Turns, then the turns between two rows, first turn first; the first pair answered:
vipu (before => after):
-21; 40; 14; -19; 5; -10; -5; 15; 0; -21; -26; 29 => -4; 23; -4; 5; 23; -24; -12; -26; -3; -17; -38; 28
-5; -7; -61; -14; 7; -37; -24; -14; -5; 7; 3; 36 => -12; -15; -58; -21; -10; -32; -20; 4; 0; 21; 16; 32
-26; 20; 16; -12; -32; 27; -4; 38; 1; 35; 16; -13 => -21; 58; 22; -19; -2; 26; -5; 21; -9; -5; -10; -4
tez (before => after):
-26; -49; -61; -37; -42; -60; 12; 0; -11; 33; 50; 25 => -6; 36; -54; -41; -42; 53; -6; 38; 39; -7; 57; 33
-15; 28; -38; -66; -17; -32; -13; 40; 3; -58; 57; 39 => 4; 70; 1; -5; -20; 72; -26; 73; -5; 22; -32; 15
-8; -10; -16; -14; 9; -37; 4; -14; -15; -18; 7; 20 => 2; 32; -9; -10; 9; 23; -9; 8; 6; -28; 4; 27
denip (before => after):
-18; -31; -2; -31; -15; -56; 3; -2; -4; -16; 30; 0 => -22; -37; 23; -14; -35; -4; 10; 23; 15; 20; 37; -20
21; -14; -7; 7; -19; 87; -5; -1; 29; -9; 57; 8 => 29; 6; -27; -8; 13; 48; -12; -35; 18; -63; 48; 29
19; 19; -30; 6; 11; -1; -17; -5; 2; -5; -8; 18 => 10; 4; -35; 1; -3; -12; -14; 5; -3; 17; -2; 18
28; 7; -24; 12; 1; 10; -13; -14; 16; 13; -10; 6 => 25; 5; -30; 7; 2; 0; -14; -17; 15; 13; -11; 11
Lig (before => after):
11; -46; -16; 20; 7; -31; -14; -39; -6; 4; -2; -6 => 23; -5; -15; 16; 10; 29; -20; -32; 33; -30; 16; -5
-2; -41; 17; 29; -12; 8; 0; 3; -4; 63; -8; -38 => 10; -11; 23; 34; -3; 53; -4; -1; 24; 41; -1; -39
-23; 15; 18; 21; -52; -38; 21; 5; -13; 9; -21; 3 => -4; 28; 26; 47; -32; -10; 16; -24; 0; -1; -36; -7
Then:
Between the rows of a pair lie 2 to 3 turns.
26; -25; -29; 10; 12; -10; -7; -27; 17; -15; 27; 5 => 8; -4; -1; -7; -10; 28; 6; 16; 30; -15; 43; -3 : vipu then denip then vipu
-32; -23; 58; -4; 3; 13; 22; 21; 29; 10; 16; -35 => -27; -4; 49; -15; 25; 2; 21; -5; 33; -39; 23; -23 : tez then tez then denip
1; 9; 4; -3; 3; -19; -7; -14; -28; -8; -64; 1 => -8; -14; 2; -1; -20; -21; -1; 7; -30; 27; -53; -1 : denip then vipu
-7; 50; 31; -36; 18; -15; 5; 17; -23; -47; 2; 3 => 0; 25; 7; -28; 23; -57; -3; 0; -42; -30; -12; 12 : denip then vipu
-10; -46; -6; 25; -26; -17; 3; 22; 0; 47; -15; -5 => -24; -11; -3; -18; -33; -2; 10; 46; 30; -17; 37; 7 : tez then vipu then denip
6; -8; -23; 3; -7; 22; -20; 21; 0; 37; -29; 1 => -10; 10; -19; -25; -13; 10; -13; 42; -10; 16; -22; 11 : vipu then denip then Lig
21; -25; -17; 25; -13; 48; 6; -18; 5; 16; -3; -21 => 24; -5; -20; 18; 5; 46; 2; -34; 10; -21; -3; -16 : vipu then denip then vipu
-7; 8; 63; -21; -26; 34; 5; 21; -5; -15; 19; -29 => 0; -13; 72; 6; -16; 19; 6; -6; -21; 8; -6; -42 : tez then Lig
20; -41; -39; -16; 8; -70; -19; -50; 8; -14; 13; 62 => 3; -5; -45; -53; -30; -36; -20; 34; 8; -1; 22; 82 : tez then Lig
8; -23; 37; 42; 16; -40; -1; -27; 54; -6; 15; -45 => 7; -1; -5; 7; 18; -72; -15; -17; 45; -43; 26; -10 : denip then tez then denip
0; -25; 26; 28; -4; -1; 14; -23; 21; 13; 30; -33 => 0; 9; 35; 24; -5; 36; 8; 8; 21; 21; 9; -30 : denip then Lig then tez
4; -3; -22; 20; 26; -36; 9; 7; -6; -20; -19; 2 => 13; -6; -13; 44; 25; 4; 6; 3; 8; 2; -23; -11 : denip then Lig
15; -8; 42; 23; 13; 39; 5; -34; -1; 3; -14; -25 => 23; -33; -2; 19; 15; -2; -6; -58; 0; -4; 7; -11 : denip then tez then vipu
-46; -29; 38; -24; -19; -48; 25; 30; 0; -24; 24; 5 => -26; -6; 48; 5; 27; -50; 15; -21; -12; -54; -24; 2 : vipu then Lig
42; 43; -12; 28; 25; 25; -23; -12; 30; 13; -45; 28 => 22; -28; -5; 35; 0; -30; -4; -13; 6; 72; -37; 12 : tez then denip
-8; -5; -51; 46; -14; 9; -25; -35; 11; 62; 6; 8 => -6; 25; -61; 23; -13; 29; -30; -24; 37; 21; 36; 19 : tez then tez
15; -20; 18; -1; -22; 4; 31; 29; -21; 1; -12; 11 => 13; -17; 25; -4; -22; 14; 32; 24; -6; -13; 5; 8 : tez then denip
-18; 39; 41; -20; -25; 24; 33; 35; 14; -17; 26; 2 => -22; -7; 5; -21; -39; -42; 27; 38; -27; 28; 12; 16 : vipu then denip then denip
22; -13; -9; 52; 23; 23; -20; -36; 29; 37; -8; -21 => 21; 23; 5; 37; 33; 44; -17; -34; 46; -10; 1; -19 : vipu then denip
20; -40; 34; 50; -18; 48; -2; -17; 29; 43; 5; -41 => -2; -68; 20; 17; -46; 5; 8; 13; 16; 54; 35; -30 : Lig then tez
0; -42; -18; -31; 8; -29; 24; -36; 24; -22; 40; -6 => 12; -31; 15; 22; 8; 30; 18; -19; 5; 57; -39; -30 : tez then tez
10; 35; 9; 42; 24; 24; -15; 15; 19; 31; -43; -11 => 6; 18; -21; 23; 44; -54; -16; -19; -4; -6; -36; 9 : denip then tez
-15; -57; 26; 13; -1; -3; 17; -40; 22; -1; 35; -29 => -17; -29; 22; -7; -6; 20; 15; -20; 38; -28; 56; -20 : denip then Lig
-21; 24; 41; -16; 30; -36; 22; -36; -19; -38; -26; -18 => -9; -32; -8; 8; 9; -69; 6; -48; -24; 15; -18; -13 : tez then vipu then denip
-13; -44; -10; 7; -6; -60; -11; 9; -14; -4; 30; 26 => -18; -31; -14; -7; -11; -57; -15; 30; -22; -2; 20; 36 : tez then Lig
-17; -14; 0; -8; 6; -57; 7; -1; -33; 2; -26; 17 => 8; 16; -25; -3; 27; -29; -11; -24; 1; -46; -5; 31 : tez then vipu
-2; 20; 1; -39; -17; 3; -1; 7; 16; -17; 15; 3 => 1; 10; 35; -6; -8; 26; 9; -5; 15; 5; -8; -22 : Lig then denip then denip
-21; 5; 6; 3; 4; -25; 8; -20; -36; 1; -7; 6 => -12; 10; -8; 2; 8; -26; 2; -26; -33; -7; -2; 14 : Lig then denip
10; 14; -58; -6; 3; -52; -29; 13; -49; 11; -59; 31 => 0; 25; -66; -31; -14; -41; -27; 44; -41; 2; -36; 39 : Lig then Lig then Lig
29; -1; -16; -2; 24; -30; -7; 6; -20; -2; -6; 27 => 20; -4; -14; -8; 1; -14; -5; 42; -13; 24; 6; 24 : tez then Lig then denip
22; -8; 0; 48; 33; 29; -15; -31; 37; 23; 1; -2 => 8; 7; -5; 10; 12; 36; -13; 1; 61; -8; 48; 8 : tez then Lig then vipu
25; -15; -44; -4; -3; -29; 2; -33; 27; -15; 84; -29 => 3; -1; -40; -28; -48; -6; 2; 53; 3; 42; 64; -17 : tez then Lig
-19; 7; 14; -2; -1; 48; -1; -17; 50; -33; 21; -11 => -50; 1; 11; -48; -25; -10; 14; 27; 9; -21; 14; 8 : Lig then vipu then denip
2; 6; 2; 5; 4; 27; -11; 2; 28; 0; 13; -24 => -9; -12; -17; -11; 11; -35; -11; -13; -3; -7; 3; -9 : denip then Lig then Lig
-15; 6; 34; 1; -15; 16; 17; 12; 1; 34; 10; -21 => -15; 20; 22; -22; -1; 3; 19; -5; 16; -22; 38; -9 : tez then tez then denip
-13; -8; 48; -1; 9; -19; 23; -31; -13; -33; -4; -36 => 3; -8; 24; 9; 11; -5; 12; -48; 15; -45; 20; -34 : vipu then tez then vipu
15; -20; -21; 7; 1; -24; -23; -1; -18; 51; -21; -18 => 27; -1; -12; 16; 0; 35; -25; 5; 20; 41; -2; -26 : Lig then vipu
-9; -47; 15; 19; 27; -42; 4; -33; -19; 32; -40; -40 => 1; -26; 25; 23; 48; -25; 4; -49; -8; 1; -49; -43 : denip then denip then denip
-4; -52; -10; 36; -20; 30; 10; 24; 22; 52; 31; -13 => -26; -49; 12; 9; -27; 17; 28; 41; 26; 24; 53; -15 : tez then Lig then vipu
27; 50; -24; 20; 22; 44; -10; -2; 6; 2; -41; 20 => 14; 30; -48; -3; -18; 43; -11; 37; 20; 21; 4; 29 : vipu then Lig
18; 16; -16; 4; 6; 40; 17; -12; 10; 3; -17; -27 => 6; -12; -26; -15; 6; -14; 28; -32; 7; -16; 15; -21 : tez then denip then tez
-7; -7; 11; 13; 24; -16; -9; -16; 14; -40; 2; -29 => -19; -34; -5; 0; 2; -40; -5; 8; 3; -15; 16; -24 : denip then vipu
9; 32; 7; -30; 38; -18; 5; -27; -16; -37; -27; 21 => 37; 2; -32; 7; 22; 25; -11; -47; 36; -10; 18; 13 : vipu then Lig then vipu
-2; -53; 20; 17; -31; -34; 17; 26; -33; 48; 0; -24 => -15; -2; 63; -5; -21; -3; 30; 50; -33; 7; -14; -26 : vipu then denip then Lig
-19; -15; 9; -18; -27; -3; 7; 2; 21; -5; 25; -8 => -21; 5; 11; -29; -17; -11; 6; -2; 13; -27; 13; 3 : vipu then denip
20; -7; -6; 32; 1; 26; -14; -18; 7; 26; -15; -2 => 12; -21; -11; 27; -7; 4; -10; -15; -6; 37; -16; -1 : Lig then Lig then Lig
2; 19; 37; 10; 26; 38; 6; -19; 9; -18; -5; -15 => -30; -11; 19; -28; 4; -39; 14; 9; -31; -1; 3; 0 : Lig then denip then Lig
12; -11; -20; 2; -28; -23; -15; 24; -16; 30; -5; 33 => 6; 13; -13; -13; -31; -7; -11; 44; -14; 12; -3; 36 : vipu then tez then tez
-38; -10; 19; -34; -37; -40; 20; 53; -37; 30; -11; -1 => 10; 22; 42; 36; 3; 70; 6; -12; 27; 7; -16; -36 : Lig then vipu then Lig
-5; -14; -17; -6; -33; 12; -9; 56; -8; 54; 8; 6 => 18; -41; -14; 36; 13; -20; -10; -29; -20; 44; -24; -8 : tez then Lig
-29; 6; 15; -18; 4; -41; 14; 10; -38; 1; -36; -6 => -22; 21; 44; 1; 1; 19; 21; 18; -14; 8; -34; -25 : denip then denip
32; 44; -27; 28; 17; 61; -35; -6; 6; 4; -23; 22 => 39; 21; -58; 31; 24; 22; -41; -29; -3; 3; -19; 31 : vipu then denip
-15; 5; 36; -7; -13; 7; 12; 23; 2; 13; 8; -19 => -2; 9; 24; 3; 22; -20; 3; -24; -9; -17; -15; -11 : vipu then vipu then tez
-12; -16; -43; 8; -12; -53; -19; -15; -4; 17; 30; 19 => -2; -26; -30; 34; -18; -8; -19; -18; 23; 34; 41; -2 : Lig then vipu
